Z: 3 groups of rows, each row roughly a mix of its group's hidden directions; one row fits no group
Z (97 x 13)
[[ 18  21   1   2  11  12   8  -2 -24 -16   1 -10   9]
 [  5 -25 -24  18 -13   6  -7 -10   1  -2   0  -8 -11]
 [ -1   8  -9  16  15  10 -13  -1  23  10 -11  11  16]
 [ -3   6 -21  -6  -7   6  -3   2 -33  -6 -11 -15   0]
 [-14   9 -30  17 -12   1 -12  -2   2   9  -7 -13   0]
 [ -8  -2   2  21 -10   4 -22   2  12 -19  -5 -18   8]
 [-11   8  15  18  -3  12  -5   3 -23 -14 -10 -10  15]
 [  2   1   0   2 -16  18  28  15  -5   8  -2 -12  14]
 [ -2 -10  -7  23 -24  13  -6   9 -12  -6  -4  -6 -18]
 [-19  13  19  -6  18   6  18 -10   6  -8   1   7 -13]
 [ -4   2   9 -18 -16  -8  27  12 -14   2   7 -14  -2]
 [-24  -1  15  -8   3  10  23   9  -4  11   9  13   8]
 [ -6 -11  22  -7  16   8  -9  -8 -10 -12  12  22  -3]
 [ 12 -16  21  23   6 -10   1   6   9  10  14   8   8]
 [ -2  -3  -3  15  -3   5  -9  14   1  35   1  16   0]
 [ -1 -15  -9  10 -27 -15   8  17   1   4  -3   9  15]
 [  7 -14   6 -15   7   5  19   0 -29   7  -6  10  -8]
 [ 26   4  10 -10  13   3   2 -17   5 -19  16  -4   4]
 [  6 -16 -25  19   2   4  -9 -18  15  -3  -5  -6  -7]
 [  4  -1 -11  13   4 -19   6 -12 -17 -11  22  -8 -16]
 [  0   0 -25   4   3 -13 -13  12   0 -14  18 -20  -4]
 [-11   9 -15   8  -5   8 -17  16 -14 -11  -7 -21  13]
 [ -6   1 -12   1 -14  11   7 -16 -20  17 -24   3  -6]
 [ 10   4  -2   5  -1  24   7  11  -2  33   6   0   5]
 [ 12  -1  29   3  -2  13  21   3  15   6  11   8   7]
 [ -1 -17  15  19   2 -15  -9   5  14  16   7  18  -1]
 [ 11   8 -29  -2  -6  -1  -3   2 -25 -10  -5 -12  10]
 [ 28  -9   0  -2  -7   5   2  15   1  -7  -5  -9  26]
 [ -7  -9 -20 -15  -7   0   8  -6   0 -13  -5 -31   1]
 [-14  -3   8 -11 -19  -8   8   7 -26   3  12  -2 -18]
 [-13  -1  17  13 -11  18  -5  15 -19  -6   2  12 -13]
 [ 14 -12  14 -15   5  -9  -1  -1  31  -6  11   9  -6]
 [ 20   8 -21  -6  14  10  -8 -10 -15  -3   7 -19   3]
 [-10  -6  23  27  -6  10  -8  -4   0 -13 -10  -7   9]
 [-17 -12   8   7 -12 -10  21   8  -1 -17 -10 -18   6]
 [-18   9  17  -5   6  13  24  14   4  10   2  10  14]
 [  9 -19   1  18 -15 -23   1  11   3  -2   6  11  15]
 [  1  10  -5   5  -8  -3   3 -18 -35 -13  -2  -9  -6]
 [ -3 -20  -8  21   6 -11  -7   9  19  -3  18  -8  -9]
 [-13   5 -19 -14   4  20  -6  -3   2  23  -5 -12 -13]
 [ 14  12  15  -9  27  -1  -2 -11  12 -18  -4   3   6]
 [  2  11  15  -8  -4  10   7  -9 -33  -9 -14   1   7]
 [ -7   0 -15  10   8   0 -24   4  -5  29  -2   8  -9]
 [-13  13  23 -12  23   0  -2  -7   0  -4   6  20  -2]
 [ -2 -10 -14   9   7  -8 -15  22  12 -13  17 -17   0]
 [  8 -11  -2 -20  -5   4  14 -14   2  19 -13  17 -13]
 [  3   6 -19 -25 -18  20  13   0   7   8   0  -6   2]
 [ 14   2  -7  11 -23   5  13  13  -1  -8 -11 -24  -4]
 [-11  -6  27  20  24  -5  -5  -1   1   3   1  -4  -9]
 [ -6  -8 -14  20  11  18  10 -11  25   1  -8   0   3]
 [ -1  29  10 -11  12  13  -1  -8 -13 -16  -7  10  -8]
 [ -6  -2 -28  18  -6  -8 -14   3   3  -7   8 -20  -7]
 [-18  23   3 -11   9 -19 -11  -7  -3  13   3  11 -12]
 [ -8   9  -9  19  -9   0  -1 -15 -30  -8  -5 -13  -4]
 [-12  23   1  20  13  12  -9   1  16   4 -13  11  -4]
 [ 12   2  16 -11  -4  -6 -13  -6  30 -19   5   0   4]
 [ -5   8  14 -17 -19   9  17   2  17  -3  -3  22  -2]
 [-12 -12  -3  -8  15  -5  -5 -16   7 -11   0 -29 -11]
 [ 10  -9   2 -12   3  -9  15 -15  15  16   6  20 -16]
 [-18  -4  24  -5 -11  -5  20   2  13 -19  -8   1  -2]
 [-12 -10  -1  33  -6   2   7 -16 -13   8  -6  -1 -10]
 [ 17   9  20   0 -11  13  25   7   2  -5   7  11  14]
 [ -5  22   7   4  -8   2   6 -21  15  19 -10  16   4]
 [  1  19  14   0   2  11   8  24   5   8  -8   6  24]
 [-11  12  14  -9  11 -10  -5 -16  -8 -11   5   5 -28]
 [  2  -7  -4  22  13 -21 -27   1  -9   5   1   8  -2]
 [  7  10  31  11  23   1  -5  -5   0  -5   6  13  -5]
 [ -9  13   7 -16  12 -18  -1 -20  -3  -6   5   0 -23]
 [  4  12   0   5 -17   8  18  26   2   6 -11 -13  14]
 [ -2   1 -20  -2  -7   2   5  -9 -36   1  -8  -9  -9]
 [-11   6 -11  -7  20  -9   0 -13  20  19   2  11  14]
 [  3 -13   8  12   7 -10  20 -16 -15   6  11  12 -18]
 [ -7  10  25  -1  26   9  -5 -12   5  -2   1   1 -16]
 [  5   5 -21  -2 -15  -5  -1 -24 -18  -5  -7  -8 -15]
 [  3  11  -4  -4 -11   1 -20  -2  -6 -28  -4 -21   7]
 [-13 -20 -13  15 -15  10  -9  10  -8  17   6  12   5]
 [-24   6  26  -3   4   3  -5   4  -1   8 -22  13   1]
 [  0  24  20  -6 -11   9  -7 -13   2 -10 -16   2  17]
 [ 31  -6 -17  -1   5  -9 -11 -10  -3  -8  17  -4  11]
 [  8  -2 -10  -3 -20 -18 -11  -3 -17  -5   3 -15 -21]
 [-26   6  19   6  10  16  11  -1  -2  -3   2  15 -14]
 [ -6  -8  16  -6   6   1   1 -16 -13 -20  10   4 -27]
 [ 14  22   1  -9   8  27  13  -2 -13   0   3 -10   4]
 [-28  -9   3 -13  -9 -12  -2  -5  18  -8 -11   5 -15]
 [ -1   5  11  -6  20  -8  -5 -17  -2 -30   0 -11  -8]
 [  3  -9   6 -16   3  12  16   4 -30   9 -14   8  -1]
 [-26  -1   0   2   5  11  26   2  11  16   3   7   7]
 [  3 -19  -6 -21 -14 -17   3   2 -17  10  15  -4   7]
 [ -9 -14 -14   5  -9   9  17  11   8  21   1   0  21]
 [  4   1 -27  -2   5 -18   9  -5  -5  11  19   1 -18]
 [ -1  -3 -12 -22 -26 -10   5  -3  13 -17  -3  14   2]
 [ 26   0   8   0  20  13   1 -11   5   4  20 -12   3]
 [ -6  -9  -5   9  14  -2  -9  32   8  -5  15 -10   9]
 [ 19   4  -6   7   1   8   0  14  15   4 -12  -4  30]
 [ -6  20  30   5   1  10   7  -6  -6   0  -8  11  17]
 [ 13 -14 -15  -3  -2 -10   5 -21   4 -14   1 -20 -16]
 [  5 -13  -4 -12  -4   3 -18  13  32  -7  -4  -7   4]]

one row of each group, then the others: which group is each in?
[  0 -17  30  -2   9  12  14   6 -10   5  -8  14   4]
(106)
[  1  -3  -2  10  23   5 -24 -18  12  -7  -1  17  -4]
(20)
[ -3  -8  15  -3  21   6   6 -14  10  -8   6 -28  -7]
(9)

[  1  27  19   4  14   8   4  -1  10 -17 -13  -2 -10]
(20)
[  4  -8 -15 -27  -7  15  -4  12  -7   6 -21  -3   2]
(106)
[-16  23  -8  -8  -6  15   6   8 -20  -2 -19  -1  -4]
(9)
[ -8  18   4 -17  20  -9  13  -3  16  14  -1   5  16]
(20)
[  6   7 -20  -5  -4  23  10   6 -12  18  -1 -19   7]
(9)
[  6  14   8 -10  -3   0  15 -21 -30  -1  -5   8  -4]
(106)
[  4  26 -13  -3   5 -19  -4 -11  14   1 -11 -15 -12]
(20)
[  3  -1 -12  10 -17   8   9  22   4  17  -7  -7  22]
(20)
[ -9 -12 -17   0 -13  17 -10   7   6  13 -26  -7   2]
(106)
